In the rows, 128 means zero.
Each row of M is roughly a mix of the hidden directions of one of a few groups; one row fits no group.
M (113 x 11):
[[156 109  79 130 163 161 143 157 108 154 139]
 [ 98 134 169 158 132 119 158 119  72 132 145]
 [ 97 143 169 132  87  85  94 129 114 114 120]
 [140 134  82 135 164 155 158 159  96 156 130]
 [127 123  84 140 167 159 147 151  96 167 129]
 [166 125  74 101 133 145 106 156  96 136 142]
 [127 129  86 137 163 155 152 157  92 167 126]
 [ 67 140 133 148  96  96 104 108 150 117 131]
 [ 84 127 170 155 125 123 142  92 170 129 112]
 [124 152 162  63 103 103 120 111 133 147 135]
 [ 96 111  96 146 117 185 133 165 151 130 132]
 [ 89 127 104 119 134 148 119  99 136  64 110]
 [165 119  79  88 129 155 110 156 103 128 143]
 [163 137  75 148 159 127 102 132 135 163 151]
 [150 139 120 160 164 122 125 128  70 150 160]
 [128 124  91 143 169 144 168  84 152 146 136]
 [106 115 168 112  90  99  78 142 143 143 119]
 [129 157 136  74  85 134 138 108 137 164 147]
 [131 140  95 164 163 125 101 112 101 161 165]
 [ 97 157 143 177 123 108 109  92 157 150 139]
 [109 135 128  94  77 149 132 157 146 173 142]
 [155 120  97 105 156 148 184 125 137  93 131]
 [ 94 123 187 123 134 141 141 105 158  90 127]
 [137 151 119 169 148 100 108 126  90 164 164]
 [161 157  96  97 129 117 128 172  84 136 138]
 [161 139 131 138 142 116  74 139  76 151 141]
 [102 105 101 141 145 160 150 142  86 172 116]
 [178 119  83  99 159 161 114 129 144 134 129]
 [ 97 135 185 166 129 104 138  99 148 111 125]
 [131  97 120 174 166 107 141 164 137 165 121]
 [190 152 144 136 135 114 136  87  98 132 146]
 [112 114 160 115 111 155 180 130 170 154 112]
 [118  97 116 178 126 112 115 185 117 122 106]
 [139 127  91 151 168 162 169  93 116 116 136]
 [106 107 185 120 123 142 159 109 160  96 119]
 [127 114  83 139 161 169 147 148  95 161 128]
 [126 138  86 145 165 162 173 131  95 141 127]
 [122 141 167 115 102  88  77 127 161 121 129]
 [ 99 104 128 118  99 148 140 137 180 102  87]
 [129 117  87 147 178 152 153 125 103 166 131]
 [124  90 116 121 129 187 129 140 161 132  88]
 [ 74 125 155 142 171 127 137 116 138 126  84]
 [120  99  97 186 136 151 134 173 130 131 122]
 [146 145 163 113  98  95 110 115 165  84 135]
 [154 127 168 103  92  80 121 137 156 105 131]
 [ 71 137 175 144  91 102 121 117 120 126 125]
 [127 116 173 110  98  81  88 131 155 134 127]
 [125 113  85 134 156 171 102 157 110 166 134]
 [ 94 133 187 133 117 126 163 106 165 117 117]
 [118  93 136 119 110 165 147 151 156 103  78]
 [191 127 112 105 152 135 173 151 126 117 128]
 [ 76 106 156 136 116 110 124  97 160  92 112]
 [140 143 163 107  86 102  98 135 160  87 131]
 [ 90 118  76 132 113 167 155 130 159 148 129]
 [144 131 175 115 135 174 110 169 135 138 160]
 [163 121 170 139 187 116 131 138 133 156 146]
 [111 104 132 100 106 155 154 132 173  95  91]
 [151 153 177  79 125  96 116 105 120 139 138]
 [179 140  92 109 138 140 121 163  87 143 145]
 [141 132  74 100 145 158 128 153 117 173 112]
 [177 116 101  98 147 160 127 160  92 126 138]
 [174 123  92 112 147 145 139 165  90 155 121]
 [168 141 152 133 168 102 125  82 105 101 130]
 [162 106  76 128 167 166 123 137 118 106 120]
 [104 124 182 149 104 114 140  95 163 101 137]
 [112 100 115 168 119 149 121 195 132 140 123]
 [150 139  79 141 168 167 165 126 111 121 138]
 [ 85 104 164 125 127 177 108 106 103 139 115]
 [119 130 200 128 147 146 161 119 140 100 128]
 [131  92 148 117 131 165 142 173  84 137 104]
 [158 145  85 122 123  93  73 137 152 124 132]
 [149 129 113 151 183 131 148  74 128 108 131]
 [108 133  93 151 151 178 165 110  97 125 122]
 [165 119 104 121 147 157  70 136 126 165 125]
 [164 144  94 129 151  97 168 136 116  87 147]
 [155 142  67 129 140 107 140 131 177 124 143]
 [187 130 120 178 127 117 141 126  96 149 139]
 [ 69 134 153 150 121 122 174 100 129 132 146]
 [153 148  96 164 158 103 109 130  98 154 163]
 [135 135 168 108  86  98  93 131 161  97 130]
 [169 132  88  91 139 155 119 162  96 135 142]
 [ 95 117 172 175 119 135 146 143  91 150 117]
 [107  99  90 172 148 157 146 160 150 144 125]
 [142  93 145 112 125  97  73 144 152 162 137]
 [106 160 170 133 107  93 141  88 143  97 118]
 [120 128  86 139 160 162 152 153  91 163 125]
 [121  99  84 155 126 150 120 155 161 102  90]
 [143 154  91 146 167 152 178 111 112 112 134]
 [128 159 157  62 111 133 124  93 136 130 144]
 [147 124  81  81 140 164 131 160 114 150 119]
 [105 143 171 186 139 104 137  99 143 142 121]
 [156 132  72  95 140 144 111 161  98 145 131]
 [162 126  89  92 152 159 114 161  94 130 137]
 [124 118  96 166 162 159 132 105 126  76 121]
 [175 125  82 130 144 153 119 147 102 168 136]
 [ 93 122 133 111  88 120 130 126 187 105 101]
 [ 81 136 169 161 126 108 138  96 162 127 112]
 [109 156 179 171 121 109 134  96 154 132 143]
 [144 109 169 103  93  83  98 142 156 125 130]
 [125 136 122 132 113 124 104 104 100  55 109]
 [167 128  83  87 129 154 117 159 102 135 144]
 [ 84 141 155 132 114 112  98  97 155  87 150]
 [122 123  54 115 116 129  96 133 131 160 120]
 [ 99 115  91 168 158 158  95 107 109 140 141]
 [176 146 156 136 156 154 119  99 106  94 151]
 [138 118 126 145 133  50 132 123 111 146 102]
 [102  86 171 149 134 133 152 101 155 109 100]
 [ 65 107 128 157 108 151 115 119 161 136 106]
 [115 113 163 134 135 153  92 185 127  96 128]
 [120 113  86 136 155 169 123 159  99 169 127]
 [157 154  95 129 113 145 157  67 120 135 143]
 [119 108 162 116 100 105  65 125 158 132 129]
 [140 134  73 105 143 156 127 151 119 177 112]]
Which row in each list fits none of the groups? There is exactly one, and every other row fits one group, some only roughly.
    q_665: [ 81 137 132  83  93 158 114 133 149  99 125]
    q_426: [147 118 150 109 109 105  67 136 171 119 141]
    q_867: [ 61 128 142 127  96 111 126 103 159 108 127]
    q_601: [109 115 192 161 144 122 138 100 139  96 128]
    q_277: [ 96 148 171 167 112  95 131  94 154 126 136]
    q_21: [155 109 107 188 163 130 157 137 121 155 131]
    q_682: [134 157 163 163 148 140  96 101 130 114 175]
    q_59: [ 80 108 120 114 112 150 120  95 180 132 106]
    q_595: [138 110  88 137 167 159 163 138  97 161 135]
    q_834: [148  98  99 140 169 186 146 135 112 133 120]
    q_873: [ 79 137 117  75  88 116 128 115 147 131 112]
    q_764: [200 109 103 137 145 131 120 153 137 150 142]
    q_854: [138 137 193 157 111 124 166 108 149 130 140]
    q_222: [153 115  94 161 155  97 165 105 121 162 118]
    q_623: [125 120 155 108 105 100  62 147 153 140 131]
 | q_764
    q_643: [105 111  90 145 149 180 141 133  91 154 121]
    q_801: [ 80 147 170 158 120 104 126  98 160 119 126]
    q_565: [114 118 194 144 123 120 167 106 144 102 122]
    q_435: [191 127 102 109 165 144 159 131 117 132 142]
    q_331: [161 116  68 135 139 155 136 159 103 147 144]
    q_887: [143 155 141 135 143  92 116 120  63 124 159]
    q_253: [ 96 132 157 100 110  98  97 124 115  79 103]
    q_580: [109 144 189 154 143 104 127 112 123  85 138]
    q_249: [ 81 121  70 126  92 135 146 122 146 134 110]
    q_509: [164 119 149 107 104 102  81 151 166 118 143]
    q_279: [137 139  59 123 138 137  87 137 115 155 141]
    q_433: [ 84 121 172 128 112 122 144  96 169 101 121]
    q_109: [109 115 193 141 118 117 158 113 147  92 119]
    q_105: [102 129 156  87  86 135 114 175 141 148 134]
    q_810: [176 131  84 146 130 108 120 172 157 126 116]
 | q_331
    q_940: [130 108  84 189 158 129 147 118 123 113 111]
    q_312: [ 67 136 124 159 117 119 122 103 165 151 150]
    q_519: [166 150 109 144 139 135 120 154  66 141 151]
    q_395: [170 146  76 126 129 137 108 147 106 169 142]
    q_946: [137 106  74 102 150 140 113 159  94 142 101]
    q_196: [118 102 125 131 101 142 149 155 184 131  84]
    q_330: [138 148 111 172 151  92 128 133  78 126 158]
    q_569: [ 70 124 179 121 101 121 146 105 125 112 120]
    q_924: [164 131  85 145 146 133 134 149 102 183 119]
    q_318: [132 108  83 186 161 141 156 121 134 129 127]
    q_505: [134 145 133 164 145  97 115 127  62 120 152]
    q_16: [113 109 106 148 111 107 146 165 141 190 119]
    q_931: [139 121 138 138  91 109 130 181 115 182 128]
 | q_519
    q_370: [162 140 144 128 129 122 186  78 124 131 151]
    q_139: [137 144 129 121 174 160 146  72 144 109 147]
    q_20: [102 112 185 127 118 116 143 108 145  76 121]
    q_719: [135 164 137  80 113 117 132  70 121 107 133]
    q_976: [120 121 179 123  88  95 119 103 153  93 124]
    q_786: [143 151 174 116 100  88 135 116 155  87 128]
    q_951: [117  96 109 184 174 134 149 147 143 130 115]
    q_722: [ 92 134 171 155 109 109 132  88 167 114 136]
    q_9: [114 112  99 133 131 166 169 156  83 152 114]
    q_770: [125 144 167 120  83 108 132 108 149  74 123]
 | q_370
    q_467: [141 111 163  99  86  93  95 154 154 120 127]
    q_727: [ 90 106 178 137 135 115 152 109 152  93 103]
    q_685: [179 125  81 108 126 140 119 159  94 144 141]
    q_230: [ 83 110 141 155  87 129 112 138 168 130  93]
    q_339: [153 120  86 140 169 151 179 127 105 138 135]
    q_871: [107 105 151  85 147 156 167 141 137 114  88]
    q_891: [106 125 195 151 144 119 161 114 137 109 108]
    q_101: [144  98  94 134 167 145 152 142 100 176 135]
    q_199: [152 115  74  95 143 149 125 162 101 148 112]
    q_416: [ 98 128 170 171 116 110 151  99 154  96 127]
 | q_416
    q_710: [143 107  90 135 164 145 166 147  99 168 130]
    q_950: [142 131  62 100 129 136 113 154 116 166 120]
    q_677: [124 142 176  79 138  83 108 109 127 116 121]
    q_328: [114 133 194 129 108 107 149 110 147  91 139]
    q_525: [106 154 156  71 101 127  98 110 126 100 129]
    q_209: [127 118 148  97  88 126  97 144 176 117  92]
    q_701: [ 81 112 144 130  96 132 151 135 162  93  92]
    q_479: [121 140 167 114  90 106  86 116 161  95 127]
    q_216: [148 151  73 116 150 144 102 151  94 154 142]
    q_844: [ 87 137 191 152 116 101 114 133 133 141 108]
    q_8: [ 85 111 157 143 118 118 161 107 167 137  91]
    q_832: [161 117 110 180 173 158 151 120 128 134 144]
    q_608: [112 141 155  93  83 160  97 156 123 101 135]
 | q_844
    q_712: [178 130  87 141 170 147 125 141 119 159 144]
    q_769: [122 113 102 152 149 153 142 157  73 165 122]
    q_52: [148 138  68  87 127 142 100 153 115 142 144]
    q_773: [180 146  91 135 127 111 125 161  91 153 143]
    q_33: [115 144 152  78  74 122 114 152 121 156 128]
    q_718: [161 132  82 102 148 160 122 163  99 153 129]
    q_314: [125 151 165 159 117  99 102 107 126  91 168]
    q_147: [119 103  82 177 158 133 159 109 146 128 117]
    q_698: [158 108  82 122 158 166  90 133 141 152 126]
    q_936: [192 141 113 105 145 118 100 146 107 158 139]
    q_766: [146 114  63  97 133 147 122 151 103 150 113]
    q_678: [143 115 174 101  95  72 132 151 132 131 122]
 | q_769
    q_225: [131 147 174  87  98 131  99 126 111  86 127]
    q_709: [121 102 156 119 124 126 173 129 175  99  91]
    q_796: [181 124 140 170 169 112 123 114  99 109 131]
    q_868: [140 112  94 133 164 146 178 145  95 158 126]
    q_597: [ 86 101 122 147 168 140 113 145 143  81 106]
    q_269: [116 112 179 111  98 111 172 127 141  91 117]
    q_444: [186 141 129 156 149 120 134 151  82 144 144]
    q_368: [170 116 122 172 180 135 136 105 111 106 128]
    q_378: [110 137  84 109 140 105 153  74 156 145 121]
    q_326: [ 92 156 149 154 102  99 103  95 156 114 152]
    q_210: [155 107  78 155 139 148 132 164 160 127 101]
 | q_709
    q_711: [128 151 172 113  90  86 111 122 156  96 125]
    q_440: [ 69 135 149 144 139 126 105  91 165 108 126]
    q_63: [ 82 125 182 144 136 121 143 101 157 107 110]
    q_374: [ 92 146 157 134  91  89  80 116 127 138 131]
    q_975: [159 160 132 146 123  88 113  86 149 161 151]
    q_313: [172 135 103 113 158 145  99 120 133 179 150]
    q_80: [ 91 141 165 106 140 170 140 105 173 124 126]
    q_257: [131 147  72 139 160 178 144 145 109 131 132]
    q_493: [153 121  93 180 170 155 145 105 128 124 140]
    q_47: [177 118 119 179 156 141 142 141 115 160 149]
    q_96: [ 97 151 191 137 133 118 133 106 145  90 141]
    q_104: [172 155 157 112 147 115 127  78 102 108 139]
    q_819: [170 115  86 104 171 169 134 124 124 120 134]
    q_233: [152 116  96 181 157 170 150 129 128 139 145]
 | q_975
    q_824: [102  95 146 107 122 182 152 119 162 123 103]
    q_759: [186 144 129  86 169 114 150 124 132 119 140]
    q_56: [123 134 114 149 144 150 190  87 108 104 124]
    q_499: [132 154 148 139 123  75  94 130  81 135 151]
    q_884: [ 94 132  99 105  60 133 132 146 134 148 119]
    q_298: [177 144  84 118 113 131 132 155 105 169 143]
    q_274: [100 149 114  79 100 105 132  79 130 114 112]
    q_97: [161 112 129 177 150 164 144 161 123 156 146]
    q_189: [125 121 139 114 116 119  52 154 151 147 135]
    q_243: [163 107 117 186 170 143 136 149 121 140 137]
    q_454: [130 158  79 142 160 171 150 145 101 130 132]
    q_398: [100 142 181 117  84  86 121 127 135 123 110]
    q_657: [ 86 113 170 163 143 101 130 105 140  99 104]
 | q_759
    q_987: [104 131 156 138  96  81  75 131 136 144 141]
    q_977: [117 117 180 120  92  79 118 105 150 118 121]
    q_624: [127 135 108 149 154 146 193  92 107 115 124]
    q_281: [ 85 150 184 140 136 107 138 104 146  98 129]
    q_382: [ 93 144 159 166 110  93 111  93 152 112 142]
    q_550: [108 146 102 178 144  98 118 119  86 138 158]
    q_325: [ 81 140 120  76 107 100 130  99 140 114 108]
    q_410: [111  89 115 133 134 181 161 127 166 122 102]
    q_593: [ 93 132 172 173 135 115 110  88 150 112 130]
    q_551: [125 118  90 137 153 152 166 154  86 163 120]
    q_366: [147 138  64  99 117 148 100 145 120 155 144]
    q_779: [115 136 100 151 160 167 140  70 125 109 135]
 | q_987
    q_763: [ 87 134 105 148 146 154 168 117  87 153 109]
    q_498: [174 141 132 135 168 102 149  79 117 144 141]
    q_512: [ 78 138 166 108  84 105 116 115 143 106 120]
    q_641: [169 161 118 144 136  79 118 145  90 130 153]
    q_148: [ 96 137 177 143  99  77 143 124 143 118 144]
    q_654: [ 81 127 120  95 111 131 111  85 157  92 131]
    q_833: [ 91 120 133 108  80  95 106 170 125 133 105]
    q_14: [181 145 166 114 162 127 138 101 121 150 156]
    q_552: [124 121 199 154 132 132 143 102 147  99 141]
    q_232: [198 131 112 126 158 131 134 160 101 141 133]
    q_185: [102 147 136  77  67 114 112 130 137 131 125]
    q_149: [ 87 148 161 112  91  87 111 105 145 107 132]
    q_403: [ 67 105 143 172 111 142 139 123 130 106 105]
    q_12: [100 151 127  70  83 124 132  96 143 123 125]
 | q_148
